Families of rows that turns and mirrors carry onto each other, the same ones carrying the whole set onto itself: the rest of each named row's family, in list order
4 families of 4 rows
Z: [-13.8  13.6 -15.2   6.8   3.8   2.6  17.0 -26.0 -11.0   6.3   9.9 -12.2
  -6.9  -9.2  -8.6  13.3  -3.2  27.5 -16.8]
N: [ -7.1  -2.8  -7.3  -4.3  11.9  -9.3   9.3  -9.3  -4.1 -13.2  -3.2 -17.7
  -7.6   5.3   2.8   7.0   4.2  32.7  -2.4]
G: [-12.8  10.3  -6.3   7.5   6.4   1.2   9.9  -5.8 -15.7  -3.1   3.3 -11.4
 -10.8  -3.7 -11.2   8.1 -14.7  39.7 -11.2]
U: [ -2.6  -1.5  -7.9   6.0  17.3  -4.7   1.5 -16.2  -7.7 -19.0   9.3 -11.2
   1.9   2.6  -4.5  -4.2  -1.1  16.8   3.0]
F: [-11.2   3.1  -0.1  -3.1   7.4   1.7  15.6  -9.2  -9.8 -21.7   2.0 -12.1
  -1.9   1.0   5.9   3.3  -6.6  30.0  -2.6]
S: [-13.5   8.4  -7.9   2.8  -1.1  -4.2   6.6 -16.8 -20.3  -1.0  -4.9 -17.9
 -19.2  -3.7  -6.6   2.0  -9.2  29.3 -13.5]
X: [  3.4   5.6  -5.2   6.8  -9.5  -2.5  -0.8   4.7 -13.1  -9.5   8.2 -10.4
   8.1   3.4 -17.0   7.6   6.2   0.5 -22.5]
P: [ -4.3   4.0  -7.8  -1.4 -13.8   4.6   8.5 -20.9 -11.3   2.8   5.2 -19.5
   9.6  12.4 -20.8  17.5   9.8   1.4 -12.7]
Q: [ -9.6  -1.2   3.3  -6.6 -15.5  -1.6  12.7 -17.5  -5.3   4.7   8.1 -16.5
  11.1  17.5  -6.0  13.0  -3.0   6.4  -5.4]
T: [-15.2   7.0  -1.7  11.2 -19.3   3.2   3.4  -9.7  -5.8   2.1  13.9 -11.0
  14.1  11.0 -17.2  13.6  11.3  13.1  -4.2]
B: [ -8.5  11.6  -5.9  -2.1 -15.9   6.9   7.2  -8.5  -2.5   2.3   7.0 -13.6
  15.4  14.6 -17.0  11.9  11.7  13.6 -20.1]
V: [ -8.1  -1.0   6.9   1.6  12.8  -1.5   9.5 -18.4 -11.3 -16.7   4.2 -16.2
  -3.8   2.0  -7.2   8.4  -8.1  27.7   9.5]
A: [  3.3   7.1   5.1   7.7  -2.1  -9.8  -6.0   0.7   2.9   1.5   6.6 -13.0
  -3.6  -7.3 -18.6  15.9  -3.1   7.7 -20.0]
M: [ -9.6   9.2   1.2   4.2   6.7  -1.3  16.7 -18.9 -13.4  -4.9   5.3 -15.8
 -13.8 -13.7 -12.3  18.9 -10.7  32.0  -6.3]
E: [  5.0   4.9  -3.8   4.3  -0.9  -1.6  -4.7  -6.7  -2.7  -6.3   5.7 -17.9
   3.1  -0.6 -25.0  15.6  13.6  -1.0 -17.1]
C: [  5.7  15.2  -1.5   4.0 -13.9  -6.1  -1.7  -3.5  -8.2 -12.4  20.5  -6.7
   2.4  -1.3 -13.1  17.1   7.9   5.3 -15.3]

Which other rows belong to the same family as E? P, V, M
Which other rows belong to the same family as A? Z, U, Q
Which other rows belong to the same family as T? N, S, C

Families of rows that turns and mirrors carry onto each other, the same ones carrying the whole set onto itself: the rest of each named row's family, in list order
5 families of 8 rows
sipe: [ -9.2   2.0  -0.7  13.6 -12.6   6.4   5.2   6.6 -18.5  21.7  20.2   3.2
 -11.7]
vozik: [-12.4  -3.6  -7.9  12.3 -19.4  -9.2 -18.8 -14.8   2.1  11.5  11.9  -3.6
  -6.2]
neb: [-10.1   3.7 -14.4   8.6 -15.2   4.9  14.1  16.6  -2.8   4.0  -1.7 -10.3
 -11.2]
lav: [-17.7  14.4 -12.0  13.7 -29.2  -7.4  -3.5  -9.3   2.1  11.6   4.5   3.1
 -19.0]
vafit: [-23.8  20.6  -7.4  14.3 -27.6   8.0  -5.8  -0.9  -0.9  11.2   3.9   2.0
 -18.4]
nizi: [-20.1  11.4  -7.7   6.5 -12.1  18.6  -8.3  -0.2  -3.2  -7.1   2.8  -8.2
  -7.3]
bor: [-16.7  14.1 -12.9  15.1 -30.0   2.4   3.0  -0.5  -4.0   4.3   5.3  -6.0
 -25.5]
tilov: [-16.2   4.4   8.3  -6.5 -10.1  10.9   0.3  -4.6  -2.9  19.7  11.5  -8.2
 -12.1]
reze: [ -5.5  -1.9 -27.2   1.5 -20.7   3.1 -12.9   2.9   1.5   9.9  11.2   6.5
  -5.5]
febiz: [-9.0 -1.1 -5.1 -3.0 -4.8 -2.7 -4.5  8.9  2.2  7.9  1.8 -7.0  9.9]
fos: [ -3.3   6.0 -25.1   8.6 -22.8   4.3 -10.3  11.0   2.6   6.6  12.5   7.6
 -11.0]
bafu: [-14.5  -1.8  -0.7  13.1 -21.8  -5.4   6.1   5.7 -11.6  23.4  18.0   5.2
 -12.3]
noka: [-11.0  11.9   1.7  15.2 -12.2  13.9 -14.1   1.9   4.4  -6.9   3.6  -6.2
  -5.5]
mezak: [ -8.4   6.9  -1.4  15.6 -15.5  -9.0 -16.1 -15.6  -3.9   8.8  15.7   1.2
  -3.8]
nolik: [-12.7  21.5  -4.0  15.2 -31.1   2.1  -0.1  -1.6   2.7   6.7   8.8   5.3
 -18.3]
lin: [ -8.0  16.4  -8.6   3.6 -14.8   2.5  16.9  13.0  -2.7   5.2   0.6  -5.0
 -10.4]
Seki: [-17.4   5.7   9.7   6.7  -6.8  11.7   2.5   4.9  -7.6  11.2   7.0 -12.1
 -19.9]
tiv: [ -4.3   3.3 -12.4  14.5 -17.5   6.1  11.6  17.0  -1.0  12.5  -4.1   0.6
  -7.4]
nezas: [-15.9  -1.3  -7.2  14.8 -12.0  17.0 -11.9   1.7   1.0  -9.5   6.8   1.0
  -1.6]
seg: [-27.1   7.9   3.0   1.6  -9.8   9.1   5.8  -2.2 -10.7  14.6   6.9 -10.9
 -14.9]
fumek: [-17.2   8.1  -3.8  17.1 -20.3   9.6  -4.9   2.6   4.6 -11.8   3.8 -10.7
  -5.3]
mupi: [-3.2 -8.9 -5.5 -8.6 -7.2 -0.3  1.0  1.3  2.9 10.4 13.9 -2.9 -0.5]
bobod: [-3.5 -0.3 -3.3  0.3 -4.6 -9.0 -4.1 -0.7  2.9 12.1  7.7 -3.5  8.6]
tifa: [ -9.0  -0.2 -20.1  12.2 -22.1   5.2  -8.6  -0.2  -1.7   5.6  15.9  14.0
   4.4]
rus: [-15.4   5.5 -19.2   3.8 -25.7   8.6  -8.0   6.4   7.0   6.5  10.7  15.0
  -7.6]
Mimo: [-17.0   2.6  -3.3  21.1 -13.4  -9.0 -14.4 -11.4  -5.9  -0.6   9.7  -8.1
  -7.5]
lom: [ -5.8  11.2  -3.6  17.1 -12.7   8.0   8.3  18.5   0.7   6.5  -3.2  -4.0
  -7.8]
gugu: [-21.4  13.2  13.6   4.3 -15.1   5.8   7.5  -2.3   0.2  12.0   7.0  -6.8
 -12.7]
Nid: [ -2.7   3.4  -6.6  -7.7 -10.4  -5.4   2.7   5.0   5.9   9.2   4.5 -14.4
   0.2]
duk: [-12.5  12.7  -9.4  17.1 -29.0   2.1   1.3  -8.8  -4.1   9.7  12.9   1.4
 -25.9]
sut: [ -5.3  -5.6  -2.4  12.2 -16.8  -2.0   2.3   4.5  -6.1  23.7  20.3  10.6
  -8.0]
mig: [-10.5  -8.1 -11.7  -6.3  -4.5  -3.3  -3.8   0.5  -0.2  13.6   5.6 -11.1
   0.1]
Gesan: [  2.1   6.7 -12.3  15.5 -13.8   0.6  14.2  13.3  -8.0   7.9   3.4  -6.1
  -4.9]
nobor: [ -2.7  -0.1  -9.5  11.7  -8.0  -7.4   3.2   0.4 -16.7  23.2  13.8   4.3
  -8.7]
Favim: [-22.3   4.0  11.7   3.1 -10.6   4.6   5.4  -9.4  -5.2  12.5   6.0  -8.8
  -6.7]
Fega: [ -9.5   9.1 -11.1   6.9  -7.8  16.1 -11.5  -2.2   3.6  -7.8   2.7  -6.0
  -2.4]
favi: [-13.6  -3.5  -9.7  11.8 -15.3  -6.7 -10.9 -15.7 -12.5   4.6  20.8  -2.6
  -5.3]
furit: [ -0.3   0.7 -14.3   8.7 -23.0   5.6 -12.2   4.2   7.7   5.9  15.2  12.9
  -2.3]
liti: [-16.2   6.1  -2.0   8.9 -12.5  -4.8 -14.4 -15.5  -6.7   1.2  21.3  -7.5
  -6.9]
nufod: [-12.2  -5.9 -12.8  10.2 -15.3  -2.8   9.8   2.7 -17.0  19.2  18.2   4.6
  -8.1]

Which other rows belong to the same family as seg? neb, noka, mezak, nolik, mig, furit, nufod
Which other rows belong to the same family as nizi? bor, reze, bobod, lom, gugu, sut, favi
Which other rows belong to the same family as liti? febiz, fos, bafu, tiv, duk, Favim, Fega

